In the rows, 128 means zero.
Families of rows that turns and mirrors carry onto each other, the same ones carrying the whole set onto itself: the rest of each named row's family, in list order
5 families of 6 rows
k_734: [116 162 112  87 105 103 128 166 121 130 144 113 185 122 154 160]
k_442: [113 115 141 151 145 147 159 110 130 140 138 129 167 154 137  97]
k_38: [132 108  95 134 102 148 112 114 163 141 163 143  98 113 124 159]
k_801: [125 146 110  80 104 100 119 160 112 119 132 112 181 118 166 151]
k_609: [ 76 144 127 102  96 124 168 147 141 151 114 144 127 145 152 129]
k_537: [134  67 116 131 112  99 123 110 161 128 138 122 178 106 131 141]
k_118: [141  70 112 132 123  99 123 121 165 139 131 104 165 115 143 154]
k_368: [ 86 149 130  87  84 136 173 130 134 132 117 133 137 156 137 122]
k_664: [142  71 119 129 129  97 128 122 162 131 133 112 175 112 140 157]
k_320: [125 148 107  80  98 100 119 161 116 124 128 101 175 129 167 146]
k_224: [114 106 133 156 143 133 155 117 122 140 116 135 162 149 129  93]
k_378: [129 114 108 111  99 140 103 118 168 138 158 155 100 117 111 156]
k_282: [129 160 104  87  85 104 122 163 125 107 133 121 174 134 157 147]
k_773: [142 149 112 130 124 161  92 136  96 123 176 138 146 145 135 128]
k_9: [103 111 147 142 146 145 164 107 125 127 116 121 173 146 132 118]
k_764: [ 80 151 130  83 100 128 165 128 148 144 113 143 130 138 132 120]
k_554: [ 97 106 143 146 138 144 158 116 130 146 127 135 168 147 126  95]
k_338: [115  77 110 143 127 105 130 106 168 131 129 110 166 112 135 164]
k_396: [161 151 107 133 119 156  94 148 111 111 165 144 145 126 141 138]
k_230: [125 103 117 113  89 142 103 112 166 123 168 136  96 119 130 152]
k_945: [143 153 119 132 120 154  89 137 100 115 178 144 150 145 146 134]
k_52: [127  62 121 138 129 100 127 117 155 127 143 117 169 110 143 144]
k_472: [131 106 112 121  93 126  97 114 164 137 162 132  95 110 120 153]
k_762: [122 155 116  86 108 101 125 174 113 117 147 117 176 130 165 147]
k_132: [141 157 116 121 121 160  90 145 113 124 185 137 141 132 129 128]
k_36: [ 78 153 129  89  92 122 160 128 154 141 115 139 123 139 143 121]
k_74: [146 160 118 122 131 155  95 137 107 114 177 119 137 140 129 133]
k_175: [106 112 146 157 147 140 156 107 131 134 135 136 173 151 145 106]
k_671: [ 81 147 134  94  89 110 165 143 140 148 113 130 129 144 140 122]
k_976: [122 111 113 118  91 133 101 117 170 137 155 148  95 123 116 160]

The rest of the family of k_945: k_118, k_320, k_378, k_764, k_175
The rest of the family of k_9: k_38, k_368, k_282, k_338, k_396
The rest of the family of k_472: k_554, k_52, k_762, k_132, k_671
The rest of the family of k_734: k_609, k_537, k_224, k_230, k_74

Families of rows that turns and mirrors carry onto each other, the same ones carrying the whole set onto itself: the rest of each named row's family, in list order
4 families of 8 rows
k_431: [141 154  89  66 171 132 124 118 134 117 106  98 146]
k_745: [ 95  98  59 100  93 123 153 111 133 111 150 114 133]
k_752: [100  95  79 102 112 129 152 102 113 114 165 123 121]
k_786: [118  86  83 101 106 143 134 142 112 104 172 134  89]
k_937: [132  91  99  67 125 126 126 139 137  69 165 158  97]
k_799: [157 115 125  56 153 164 132 136 154 108 114 105 151]
k_647: [140 117 118  91 126 145 115 183 121 115 116  98 170]
k_436: [142 121 129  48 166 144 113 156 144  97 133 109 151]
k_176: [119 121  79  90 125 103 135  94 138  72 154 158 125]
k_596: [ 93 101  56  92 110 129 139 103 111 109 152 133 130]
k_325: [101 100  71 111 103 108 148 115 103 112 146 130 137]
k_455: [163 152  80 115 136 152 120 135 131 119  99  99 142]
k_556: [120  89  85  72 102 144 127 142 141  66 157 163 116]
k_981: [102 104  77  74 117 125 138  96 142  74 158 157 133]
k_400: [126  98  76  70 110 138 130 138 161  72 164 144  94]
k_263: [133 100  98  94 103 136 133 137 145  59 168 157 106]
k_405: [152 120 124  61 158 136 125 151 161 105 118 107 173]
k_983: [151 133 122  50 153 141 128 145 152  95 106 109 155]
k_736: [141 159  80 115 143 129 108 148 118 118 112  98 158]
k_643: [162 146  74 107 154 134 107 154 131 131 116  93 136]
k_827: [118  71  92  87 103 134 137 158 103 108 157 132 109]
k_669: [110 119  64  91 102 119 140 101 162  76 153 140 128]
k_570: [109  72  71  82 100 149 139 148 129 109 161 117 101]
k_105: [166 127 107  99 130 140 113 182 148 108 109 108 161]
k_301: [159 135 111  77 128 147 119 182 131 103  98 104 147]
k_849: [150 150  82  95 143 140 116 153 115 125  99  91 139]
k_255: [108 109  95  94 110 117 148  93 143  75 162 146 133]
k_89: [147 139  93  71 183 132 118 121 146 128 127  95 147]
k_251: [144 158  92  73 181 130 105 118 140 103 130 106 142]
k_692: [160 145  92  75 172 157 120 109 147 113 116 104 130]
k_170: [108  84  65  91  97 148 128 148 108 104 156 140 107]
k_744: [162 120 112  97 120 165 130 164 139 114 100 103 162]

The rest of the family of k_647: k_937, k_436, k_176, k_325, k_736, k_827, k_251
The rest of the family of k_786: k_752, k_263, k_405, k_643, k_105, k_255, k_89
The rest of the family of k_692: k_745, k_799, k_455, k_400, k_669, k_570, k_744

Families of rows that turns and mirrors carry onto each other, the same ones carrying the whole set onto itself: the rest of each named row's family, in list order
7 families of 4 rows
k_427: [148  92 112 128 128 129 110 156 124 178 111 138 118 159 116]
k_437: [162 162 119 169 162 137 100 118 129 132 106 143 103 128  90]
k_822: [114 116 109 162 156 170 188 124 142 114  95 139 124 170 129]
k_359: [154 110 151 142 109 124 119 138 151 145 137 123 127 177 121]
k_149: [112 112 122 136 129 139 188 116 139 111 116 124 158 157 109]
k_894: [123 123 132 161 168 157 123 139 101 117  79 147  74  99 131]
k_936: [162 113 100 126 130 177 166 106 175 117 113 145 134 119 104]
k_780: [174 101 123 154  99 145 135 155 132 171 138 147 104 129 106]
k_360: [171 132 114 141 123 135 120 114 106 132 112 187 127 127  76]
k_573: [119 105 158 160 120 145 164 112 146 120 108 118  98 180 142]
k_167: [137 102 114 145 127 163 189 105 134 103 101 131 112 181 109]
k_256: [143  78 134 131 156 168 172 114 143  80 102 134 133 140 108]
k_812: [151 144 104 130 117 157 134 102 110  95  72 145 116 115  81]
k_401: [102 133 163 140 159 168 153 148 103 115 109 112 110 112 131]
k_348: [163  70 126 155 116 145 177 117 154 125 100 111 111 148 112]
k_602: [172 154 133 171 138 123 119 125 142 109 104 162 119 104  88]
k_491: [146 158 152 189 108 128 110 149 128 127 126 137 118 135 108]
k_740: [126 118  88 134 117 185 114 148 115 158 127 138 101 114 103]
k_322: [116 117 113 148 131 118 126 122 130 192 127 134 124 140 108]
k_76: [153 165 158 138 143 130 125  95 122 125 120 148 112 108  88]
k_990: [103 121 184 179 107 150 137 125 115  98 102 152 112 134 120]
k_484: [142  91  84 163 144 165 146 149 130 173 128 126 122 150 115]
k_77: [160 143 128 165  98 135 136 138 107  97 113 165  85 107  97]
k_731: [100  98 162 168 145 188 138 146 107 109 110 145  98 104 117]
k_48: [113  78 143 156 117 150 148 140 109  89  83 124  82 115 121]
k_964: [130  90 109 119 137 136 114 124 137 162 128 164 132 169 104]
k_629: [124 116 172 151 159 186 127 142 104  99  96 150 130 114 106]
k_534: [119  92 123 134 143 176 132 141 129 141  60 124 109  97 136]

The rest of the family of k_731: k_427, k_167, k_602
The rest of the family of k_401: k_149, k_322, k_76
The rest of the family of k_964: k_437, k_822, k_629
The rest of the family of k_360: k_894, k_256, k_484
The rest of the family of k_936: k_812, k_740, k_534

Families of rows that turns and mirrors carry onto each other, the same ones carrying the whole set onto itself: the rest of each named row's family, in list order
4 families of 5 rows
k_164: [140 155  92 111 147 148 116 182  96 129 130  98 134 129 120 105 146 100
  88 134 137 158 135 129 120 124]
k_571: [139 153 131 121 159 115 150 118 140 112  91 159 107 149 141 127 106 144
 154 125 108 123 186 114 160 133]
k_562: [129 146 133 137 127 130 123  94 157 124 149  78 121 136 109 134  88 140
 141 113 109  87 118  99  88 124]
k_693: [167 107 112 141 101 144 155 146 126 154 130 126 149 105 139 135 164 139
 127 117 125  98  98 128 111 111]
k_443: [ 95 115 134  77 113 103 111 114  86 112 128 129 115 149 149 121 132 129
 108 128 141 155 153 138 160 108]
k_531: [138 147 109 129 167 153 127 176  88 112 139 104 126 127 130 119 146  98
 100 117 168 161 142 135 113 120]
k_791: [110 157 139 132 162 107 145 113 138 102 104 157 102 147 162 124  98 162
 152 126 123 111 173 123 145 133]
k_151: [119 155 124 122 127 116 123  99 165 131 143  86 106 130 107 155  88 135
 156 107 125 101 128  94  88 117]
k_952: [139 118 119 159  95 131 139 155 133 164 118 120 145  92 136 136 160 142
 131 119 117  95 103 127 110 107]
k_957: [ 90 102 136  86 126 112 111  96 118 126 128 132 112 135 123 116 128 118
 103 141 151 152 159 154 163 100]
k_806: [144 117 131 149  98 129 134 155 126 151 122 113 131  78 140 110 148 147
 139 147 119  99 103 121  84 112]
k_409: [127 172 125 135 144 112 143 107 150 115  90 149 120 142 140 140 103 148
 138 118 122 143 174 118 175 121]
k_673: [135 136 108 130 163 150 118 191 100 133 140  92 126 130 133 104 137 116
  97 126 149 155 133 142 107 141]
k_811: [114 104 140  89 109 117 124 106 105 124 119 124 120 169 132 127 131 100
 117 121 152 173 154 160 151 125]
k_514: [119 143 127 130 174 112 151 110 140 111  83 141 110 135 143 122 103 164
 155 128  90 127 169 119 150 124]
k_707: [132 154 130 130 138  98 105 109 160 130 132  91 105 107 111 150  79 157
 139 108 123 101 123  91 104 115]
k_580: [140 125 119 126 149 159 133 186  89 136 130  96 123 147 133 116 144 101
  98 151 145 134 144 140  99 144]
k_854: [106  96 146  85 105 127 112 105  97 124 134 129 114 149 126 113 131 124
 110 145 147 162 154 152 162 122]
k_15: [164 119 108 158 100 144 137 152 133 158 109 120 144  92 108 121 154 122
 142 119 115 111  97 134 107 121]
k_843: [128 129 126 138 137 129 126  99 165 135 133  93 103 128 102 154  83 146
 158 116 130  88 118 115  94 137]

The rest of the family of k_571: k_151, k_952, k_673, k_854
The rest of the family of k_957: k_562, k_693, k_531, k_514

Families of rows that turns and mirrors carry onto each other, the same ones carrying the whole set onto itself: the rest of each named row's family, in list order
9 families of 4 rows
k_386: [164 119  73 156 111 113 142 175 137 125 124]
k_207: [102 149  83 148  82 117 147 138 122 129  92]
k_343: [149  90 115 150 156  90 122 129 121 138 144]
k_867: [130 124  93 151 100 112 133 193 137 101 125]
k_895: [147  72 119 116 149 115 130 130 151 125 139]
k_295: [156 104 141 140 143  86 143 107 141 139 132]
k_86: [137 119 157 155 125 156 126 137 152 111  88]
k_600: [136  82 104 132 150 102 147  98 154 130 128]
k_148: [ 83 143 121 148  91 127 139 120 121 125  80]
k_337: [115 133 155 134 116 158 120 114 138 124  88]
k_769: [114 105 149 131 126 154 112 131 172 125 122]
k_991: [ 85 143  98 149  90 125 153 133 108 116 108]
k_732: [144 108  68 150 132 103 125 167 123 119 143]
k_510: [ 99 152 114 142  92  91 132 122 109 132 100]
k_994: [118 146 112 125  87  90 159 131 119 119  84]
k_546: [126 106 159 131 125 160 128 116 150 146 103]
k_234: [149  97 105 158 159  97 133 129 132 137 149]
k_618: [155  77 130 151 151 113 126 112 140 144 123]
k_583: [112 145 120 136  71 138 143 113 117 123  95]
k_820: [165  91 105 152 137 117 146  97 144 122 134]
k_228: [161 104  76 149 104 112 130 172 132 128 136]
k_909: [ 88 106 152 145 121 146 111 118 141 133 101]
k_581: [ 98 156 114 130  97 120 160 151 128 107  90]
k_32: [133 140  62 147 104 116 131 170 119 114 127]
k_859: [174  85  95 144 143 105 131 131 141 141 135]
k_772: [129 103 159 140 141 152 110 112 137 128 107]
k_19: [ 89 123 153 157 123 149 123 121 147 132  98]
k_856: [128 120  62 131 114 104 160 161 142 115 136]
k_122: [117 114  69 143 108 115 104 169 144 126 139]
k_623: [113 156 106 138  81 143 151 115 125 118  94]
k_927: [119 120 163 131 149 137 123 149 149 108  97]
k_113: [114 106 170 120 129 125 137 122 140 125  93]
k_87: [126 116  70 118 105 129 124 172 147 103 133]
k_12: [ 99 137  91 139  79 106 158 110 126 109 115]
k_130: [170  95 130 135 149 117 137 120 135 148 140]
k_631: [122 116  73 157 111 106 143 181 118 122 134]

The rest of the family of k_337: k_148, k_732, k_859
The rest of the family of k_581: k_895, k_856, k_113
The rest of the family of k_820: k_86, k_510, k_122
The rest of the family of k_12: k_867, k_295, k_769
The rest of the family of k_207: k_618, k_32, k_772
The rest of the family of k_623: k_386, k_343, k_909
The rest of the family of k_994: k_600, k_927, k_87

